These views show one set of named points, seen from different sides, and a view may be mirrored.
A view may leave some points out, and in a few views one point is out of place. Which views, in the order they come, and which point in each? Write no view if none.

Scene 1 (7 views)
view 1:
  Q144 [-3.39  0.77 -0.01 -0.99 -0.07 -0.24 -3.65 -1.49 -1.28 -2.65  0.81  1.14]
  Q802 [-3.47  0.89 -0.26 -1.22  0.73 -0.47 -2.98 -0.97 -1.38 -2.79  0.14  1.29]
  Q556 [-3.29  1.07  0.01 -1.25  0.63 -0.21 -3.63 -0.38 -1.34 -2.99  0.35  1.81]
  Q413 [-4.87  1.25 -1.52 -2.40  0.49 -0.46 -2.68 -0.72 -2.19 -1.85 -0.21  0.80]
  Q515 [-5.28  1.31 -1.32 -2.49  0.98 -0.33 -2.90 -0.07 -2.12 -2.32 -0.49  1.38]
  Q843 [-3.05  0.73  0.02 -1.02  0.39 -0.62 -3.03 -0.84 -1.29 -2.78  0.41  1.58]
  Q847 [-5.19  0.70 -1.13 -1.95  0.18 -0.87 -2.52 -0.75 -2.01 -2.27 -0.19  1.31]
  Q185 [-3.03  0.97 -0.17 -1.12  0.77 -0.27 -3.13 -1.25 -1.20 -2.69  0.43  0.85]
  Q102 [-3.34  0.60 -0.15 -1.10  0.08 -0.98 -2.64 -0.84 -1.52 -2.65  0.36  1.66]
  Q161 [-5.78  0.73 -1.34 -2.05  0.23 -0.45 -2.90 -1.28 -1.94 -2.17 -0.14  0.75]
view 2:
  Q413 [-1.20  0.15  0.41 -0.93 -1.31 -1.57  0.94  0.97  1.14  0.98 -1.31 -1.21]
  Q102 [ 0.26  0.43  0.78 -1.30 -0.99 -2.34 -0.63  1.18  0.88  0.51 -1.08  0.29]
  Q235 [-1.78  0.36  1.09 -0.51 -1.45 -2.08  0.35  1.59  1.93  1.28 -2.13 -1.67]
  Q847 [-0.82  0.51  0.50 -0.93 -1.84 -1.97  0.00  0.99  1.34  1.30 -1.36 -1.12]
  Q515 [-1.07  0.40  0.75 -0.71 -0.86 -1.47  0.56  0.91  1.64  1.31 -1.06 -1.90]
  Q144 [ 0.74  0.24  0.49 -1.14 -0.81 -1.50 -0.62  0.85 -0.33  0.72 -0.72  0.36]
  Q843 [ 0.52  0.33  0.91 -1.14 -0.41 -1.97 -0.71  1.14  0.63  0.49 -0.96  0.30]
  Q228 [ 0.35  0.18  0.80 -0.95 -0.23 -1.32 -0.36  0.99  0.04  0.74 -0.92  0.01]
  Q802 [ 0.22  0.21  0.99 -0.94 -0.35 -1.74 -0.59  1.26  0.54  0.74 -1.10 -0.07]
  Q161 [-1.11  0.39  0.23 -0.59 -2.06 -1.35  0.28  0.84  0.57  1.61 -1.41 -1.45]
view 3:
  Q144 [-0.93  2.29  0.39 -2.44  0.26  0.60  0.04 -0.25 -1.44 -1.69  0.45  0.09]
  Q802 [-0.51  1.50  0.42 -2.12  0.01  0.61  0.10  0.22 -0.79 -1.82  1.21  0.12]
  Q413 [-1.42  0.41  0.13 -1.62 -1.10  0.34 -1.02 -0.06 -0.16 -2.60  0.75 -1.13]
  Q847 [-0.95  0.37  0.50 -1.81 -1.52  0.24 -0.95  0.02 -0.91 -2.19  0.74 -0.54]
  Q185 [-0.66  2.04  0.06 -2.28  0.26  0.55  0.18  0.00 -0.47 -1.77  1.13  0.14]
  Q556 [-0.49  1.51  0.74 -1.74  0.63  1.00  0.31  0.41 -1.34 -1.90  0.99 -0.09]
  Q515 [-1.20 -0.12  0.74 -1.47 -1.05  0.57 -0.53  0.48 -0.28 -2.73  0.81 -1.31]
  Q228 [-0.81  1.82  0.38 -2.25  0.37  0.65  0.32  0.06 -0.71 -1.96  0.81 -0.19]
  Q161 [-1.48  0.52  0.48 -2.29 -1.84  0.00 -0.70 -0.08 -0.54 -2.53  0.17 -0.95]
  Q235 [-0.74 -0.45  0.28 -1.68 -2.06  0.08 -1.00  0.40  0.31 -2.46  1.60 -0.64]
view 4:
  Q102 [-2.41  2.67 -0.17 -3.04  2.87  1.62  0.42 -2.44 -4.00  1.44 -1.03  0.50]
  Q228 [-1.91  2.18 -0.74 -2.50  2.91  1.90  0.75 -2.03 -3.23  1.05 -0.88 -0.03]
  Q161 [-3.57  1.69 -1.18 -3.50  3.13  1.74  1.87 -1.77 -3.08  0.61  0.02  1.81]
  Q843 [-2.10  2.58 -0.30 -2.69  3.00  1.82  0.38 -2.29 -3.63  1.40 -0.99  0.07]
  Q802 [-2.36  2.19 -0.44 -2.68  3.05  1.77  0.53 -2.21 -3.34  1.28 -0.65  0.12]
  Q413 [-3.49  1.94 -1.23 -3.46  2.65  1.15  1.58 -2.32 -3.27  0.20  0.28  1.17]
  Q235 [-4.75  1.48 -0.57 -3.51  3.21  1.02  1.11 -2.66 -3.12  0.74  0.86  1.25]
  Q847 [-3.56  2.25 -0.59 -3.56  3.09  1.60  1.31 -2.15 -3.50  0.90  0.11  1.57]
  Q185 [-2.10  1.91 -0.71 -2.43  2.93  1.55  0.62 -2.23 -3.31  1.14 -1.10 -0.12]
  Q556 [-1.77  2.91 -0.40 -2.65  2.88  2.12  0.41 -2.27 -3.37  1.17 -0.26 -0.09]
  Q515 [-3.54  2.18 -0.96 -3.36  2.84  1.58  1.33 -2.31 -2.92  0.25  1.17  1.02]
view 5:
  Q847 [ 2.40 -3.72 -0.99  0.39 -0.47 -2.78 -1.61 -2.69  0.82 -1.06 -2.19 -2.85]
  Q515 [ 2.08 -3.50 -1.50  0.08 -0.53 -2.01 -0.90 -2.25  0.46 -1.11 -2.36 -2.27]
  Q413 [ 1.83 -3.68 -1.02  0.68 -0.15 -2.45 -0.89 -2.49  1.00 -0.68 -2.19 -2.33]
  Q102 [ 2.37 -4.30 -1.43  1.20  0.36 -3.35 -2.79 -3.15  0.37 -1.73 -1.15 -2.31]
  Q235 [ 1.69 -2.68 -0.93 -0.41 -0.41 -2.66 -0.90 -2.70  0.32 -0.64 -1.87 -3.10]
  Q185 [ 1.86 -4.04 -0.99  1.09  0.93 -2.91 -2.65 -2.79  0.78 -1.98 -0.91 -1.40]
view 6:
  Q843 [-3.21 -0.12 -2.68  0.43 -0.74 -3.58  1.98 -2.26 -1.71  2.76  1.77 -2.59]
  Q515 [-2.79 -1.19 -3.15  0.36 -1.23 -2.81  1.81 -4.60 -2.54  2.86  3.14 -1.49]
  Q847 [-2.89 -1.52 -2.97  0.09 -1.11 -2.73  1.36 -4.19 -2.20  3.16  2.28 -2.26]
  Q413 [-2.85 -1.31 -2.62  0.44 -1.78 -2.89  1.81 -4.55 -2.74  2.83  2.62 -2.15]
  Q556 [-3.42  0.00 -3.07  0.32 -0.83 -3.81  2.21 -2.31 -1.71  2.59  2.41 -2.09]
  Q235 [-1.88 -1.23 -2.71  0.82 -0.79 -1.96  1.29 -5.00 -2.58  3.17  2.54 -1.84]
  Q102 [-2.96 -0.42 -2.65  0.04 -0.75 -3.32  1.80 -2.63 -1.64  2.87  1.64 -2.91]
  Q802 [-3.14 -0.23 -2.70  0.81 -0.78 -3.37  1.90 -2.56 -1.96  2.88  1.94 -2.30]
  Q185 [-3.34 -0.11 -2.42  1.17 -0.99 -3.61  2.05 -2.35 -2.19  2.77  1.76 -2.50]
  Q228 [-3.61 -0.22 -2.63  0.98 -1.11 -3.73  2.12 -2.36 -2.17  2.77  2.04 -2.26]
  Q144 [-4.02 -0.59 -2.72  0.61 -1.28 -3.85  1.96 -2.07 -1.99  2.95  1.58 -2.75]
  Q161 [-3.48 -1.99 -2.86  0.68 -1.58 -2.79  1.26 -4.34 -2.78  3.36  2.31 -2.10]
view 7:
  Q144 [-1.37 -3.97  7.13 -0.68  1.78 -0.51 -1.01 -2.87  2.53  1.20 -2.67  3.25]
  Q556 [-0.97 -3.79  7.36 -0.84  2.07 -0.67 -0.79 -2.95  1.91  1.02 -2.83  3.35]
  Q843 [-1.22 -3.85  7.00 -0.62  1.77 -0.45 -0.96 -3.29  2.40  1.14 -2.75  2.94]
  Q161 [ 0.91 -3.01  6.78 -0.34  1.46  0.64 -1.84 -3.48  2.24  1.54 -4.85  2.41]
  Q802 [-0.87 -3.71  6.96 -0.54  1.89 -0.12 -0.89 -3.09  2.31  1.37 -2.99  2.83]
  Q235 [ 0.69 -2.47  6.40  0.21  2.07  0.43 -1.35 -3.96  1.33  2.48 -4.26  1.33]
  Q413 [ 0.36 -2.80  6.91 -0.10  1.63  0.05 -2.15 -3.17  1.73  2.17 -4.48  2.47]
  Q228 [-0.93 -3.87  7.11 -0.54  1.83  0.06 -1.02 -2.56  2.47  1.29 -3.16  3.27]
Views that do not fit: view 7
  out of place in view 7: Q144
